Named moves (each a turn or a mirror), then the moves between two rows, first move first; the first pair answered:
q293:
[-29  -2   0   9   8  -5  24 -11  11 -12] |-> [-23   5   1   3  14 -19  18 -12   4 -15]
[ -1 -10 -18   5  -5  10  27   3 -15  19] |-> [ 12   0 -11  -6   9 -14  20   0 -29  16]
[ 17  -5   2  -9   2 -15  10 -11   7 -19] |-> [  7 -12  -2  -2  -8   3  15  -8  17 -13]
[-16   0  -2  15   6   0  19   0   7   8] |-> [ -8  11   2   6  18 -19  12  -4  -4   5]
q74:
[ 10  -9  -5  -2 -25  34 -33  -1  13 -11] |-> [  9   1 -27 -10 -20  30 -11  -7  25  16]
[  7  -4  -9  -2  -7  -1 -12   4   3  -3] |-> [  7  -2 -13  -2  -8  -2 -11   3   4   3]
[  7  21   6  -4  10 -12 -16   1 -10   7] |-> [  7  22   1  -5  12 -15  -8  -2  -8  10]
q427:
[ -7  25  11   9 -10  11   0  -8 -19  19] |-> [ 26  21   3  -9   6 -15   1 -14 -12  -2]
[ -6  -9 -13 -17   6 -18  47 -20   7  -2] |-> [ -4 -26 -13 -12  -8   4  43 -16  22  -6]
[ 10 -23  -4   0 -16  19  -9   1  20  -1] |-> [-25   7   3  11  -9  16  -1  -1  -9  24]
Now pairs of rows:
(2 to 3 moves a pair)
[-13  16 -21   1  13  -8  -4 -11  -2  18] |-> [-14   2 -26   7   1  11   1  -8  12  17]
q427 q293 q427
[-28   4  11  21  10   4  14   0 -16  -5] |-> [-23  -3   0  15  11  -1  29  -2  -5  -9]
q427 q293 q427
[ 23  22  -1   1  21 -14  11  14   4 -16] |-> [  8  24  -6   8  15 -10  27  14   6  -4]
q293 q427 q427
[-24  19  19  18  -1   1 -15   4 -29   2] |-> [ -3 -15 -23  11 -15  21  18   0  30   9]
q74 q427 q293
[-20 -13   8  15 -13  19  12   7   3  -5] |-> [ 13  -8   3  -7  11 -22  16   0   0 -24]
q427 q427
[ -1 -12 -12  10 -10  13 -14  19   9  -2] |-> [-15  12 -19   7   1  -3   2  15  -2  18]
q74 q427
[ 12   0  16  -8  13  -4  -3  -8 -19 -50] |-> [ -3  14  11  -6  19 -15  20 -11 -27 -36]
q293 q427 q427
[ 28 -12 -12  -6  -4   0  -7  10  -1  -3] |-> [ 23   1 -13  -7   5 -14  -4   8 -14   1]
q427 q427 q427
[ 16 -10  10  -2  -2   1 -34   2  -7  -6] |-> [  7   8  10  -5  11 -21 -21  -3 -21   2]
q293 q427 q427
[-2 -6  7  6 -3 14 -8 -2  3  0] |-> [-3 -9  0  7 -5 13  3 -2 10  2]
q427 q427 q293
[ -8 -17   0  -2  -7  11  16  -1   6 -19] |-> [-19  -6  -3  -3  -3   2  27  -2  -2 -11]
q427 q427 q293
[-17  11  -3   5   6  16  16   8   1  42] |-> [ 35  -4  -8 -22  23 -17   0   1  11   8]
q293 q427
[ -8  -8   2  14 -17  37 -17  -2  11  20] |-> [ 21 -16   1   0 -12  27 -32  -3  16   1]
q293 q427 q293
[ 11  -1 -14  -7 -17  15   3 -16  28   9] |-> [ 24   9   2 -17   1 -16 -13 -18   3 -12]
q293 q74
[ -7 -11   1  13 -23  26  -3   3  11  -4] |-> [ 13  11 -14 -12   9 -24  17  -7   5   0]
q74 q427 q427
[-15  -1  22  11 -15  28 -39  11 -10  12] |-> [ 10 -20  14   1 -16  26 -44  11   8  -6]
q427 q427 q427
[ 20   3   3  -5   8  -2 -20  -1   2  -8] |-> [ -9  20   6   6   7   6 -12   1 -12  11]
q293 q427 q293
[-13  -4  -4   2 -13  27  15   1  17  22] |-> [ 24 -10  13 -16   6 -14  -3  -1  -2 -27]
q427 q427 q74
[  6  -8   8  -1  -1   5 -30   9 -19 -11] |-> [-11   5   7   6   1   4 -21  11 -28   3]
q293 q427
[ 18 -23  -3   6 -18  32 -13   1  23   1] |-> [-21  13  -7  12  -6  18  11  -5  -1  41]
q74 q427
[ -5 -19   9  13 -25  43 -31  12   9  -1] |-> [ 24  15   5 -21  23 -36 -20  -1 -17 -13]
q427 q427
[ 20  -4 -17 -19  12 -18  -4  -3   5   0] |-> [ -2 -11 -17  -2  -8  22  -9   1  17  19]
q74 q427 q74
[ 10  11  -9  -9   7  -8  -4 -17  -3   2] |-> [  6  11 -14  -7   5  -7   6 -17   1   3]
q293 q427 q427
[ 17   1 -12 -14  -9  -5  16 -12  12 -20] |-> [  7  16  -7 -13   2 -17  19 -15  -1 -12]
q427 q427 q427
[ -7  19  20   4  28  -3  -8 -18 -31  -2] |-> [-22  12  21  16  15  23 -11 -15 -25   7]
q427 q427 q427
[  0  -3   9  -3  -3 -10  11   0   1 -28] |-> [ -2  -8  13  -1  -9   2   1   3   1 -28]
q427 q293 q427
[-44  -6  -1  12 -18  -5  32  -2 -10   2] |-> [ 12 -22  -3 -14  -2 -38  15  -6   2 -35]
q293 q427
[-19  -2 -17  14   9 -26  60   5  12  -4] |-> [-18 -20 -18  20  -6  -2  53   7  25  -8]
q427 q427
[ 11  -7 -18  -8  -1  -6  21  -8  15   1] |-> [ 10   6   8  -8   7 -17  -7  -5 -16 -17]
q427 q293 q74
[ -9 -31   4  18 -33  56  -9   1  19   9] |-> [-46  25  13  18  -3  11  11  -5 -32  40]
q427 q293
[-10  -1 -11  26 -11 -11  53  -1 -11  14] |-> [  5 -25  19  30 -20   0  17   6 -23 -32]
q427 q74 q427
[-10  13  -5  -2  11 -12  19  -4  -7  12] |-> [ 16 -14   6  -5   3  -6  -2   0   2 -25]
q427 q74
[ -4  18  -8 -12   1  -6 -12   0 -16   0] |-> [  4   6  -6 -11  -2   2 -23   1 -10  -7]
q427 q427 q293
[  8  12 -20 -25   7  -4 -21 -13  -1   8] |-> [-11   9 -16 -10  -6  18 -21  -8   0  19]
q427 q427
[ 26 -19  -7 -21 -16 -16  -3  -5  12 -25] |-> [-33  20   8   1 -15 -10   7  -2 -26  15]
q427 q427
[-10   8   8  25  -5  14   0   2  -9   5] |-> [ 11  15  -8   8  12 -16  15  -6  -2   5]
q74 q427
[-10  -1  12   6  -6  14  -1   1  -2  13] |-> [ 19   0   3 -14   6 -10  -4  -2   6   4]
q293 q74 q427
[-10  14 -15   6   2 -12  37  -9   8   4] |-> [  4 -11 -17   6 -13   7  27  -5  29  -5]
q427 q293 q427
[ 3 -8 -6 -8 -7 -8  9 -2  3  1] |-> [  5 -12  -4  -7 -11   0  -2  -1   4  -1]
q427 q293 q427
[  3 -10 -14   2  -3  -4  28   0  17  -5] |-> [  6 -18  -9   4 -10   9  17   1  21  -9]
q293 q427
[ 11   2 -21 -12  10  -9  21  -5  29  11] |-> [  1  14 -17 -11  14 -15  24  -5  18  18]
q427 q427 q427
[-10   2  12  -4   9 -25  29  10  -3 -11] |-> [ -9  -1   7  -3   6 -20  33  11   3 -11]
q293 q427 q293
[-11  19   3   5   1  16 -22  -7  -6  29] |-> [  0   1   0   7  -6  29 -28  -5   9  22]
q427 q427 q427
[-12 -17  17  14  22  -9   3   7 -20 -18] |-> [-16 -15  13  17  21  -7  11   7 -18 -14]
q293 q427
[-5 -7 -5  6 -9  8 22  1  9 -3] |-> [-11   6   7   6   3 -11  16  -1 -13  -7]
q74 q427 q293
[-21   0  10  24 -14  24 -31   8 -17   3] |-> [ -9 -21  -1  21 -23  34 -20   7   7  -4]
q293 q427 q293
[-27 -32  21  22  -5  21  -1  13  11  -8] |-> [ -8  -7  17  -2  30 -41  15   3 -10 -13]
q427 q293 q427
[ 22  -2  -1  -9  18 -19 -22   1   4   0] |-> [  6  14   4  -4  22 -20 -19   2 -10  12]
q427 q427 q427
[ 19  -4  -3  12   7 -14  16  -9  -5 -33] |-> [-15   8   6  31  -5  10  16  -4 -18  -9]
q427 q427
[  0 -23 -39  -1   2   3  40  -1  20  -7] |-> [ -4  15 -23 -12  31 -36  25  -4 -22   0]
q427 q293
[ 13  -1 -17 -11  -2  -2  12  -7  17   6] |-> [  3  -7 -11  -3 -12  14   7  -5  16  11]
q293 q427
[ 50   7 -32 -28  15 -19 -26  -7  27  20] |-> [ 42  19 -15 -25  18 -14 -49  -4   3  25]
q427 q293
[-40  14   7  17  -9  11  -1   1 -18  16] |-> [-23 -13   1  20 -25  33  -8   5   7   4]
q427 q427 q427
[ -9  10  -1   3  -5  21 -20   1   0  33] |-> [ -8   4 -11   2  -7  24  -3   2  11  35]
q427 q293
[  2  10  -7  -5  17 -32  20  -6  -7  -4] |-> [ -8 -23  -4  16 -18  24   4   3  18  -1]
q427 q293 q427
[-24  25  -7   8   6   7  38  -3   1  21] |-> [ 11 -14 -10   5 -10  31  18   0  35  -5]
q293 q427 q427
[-27  -8  41  23 -19  21  -6   9 -30 -30] |-> [-35 -17  31  28 -27  29  16  12 -16 -26]
q427 q293
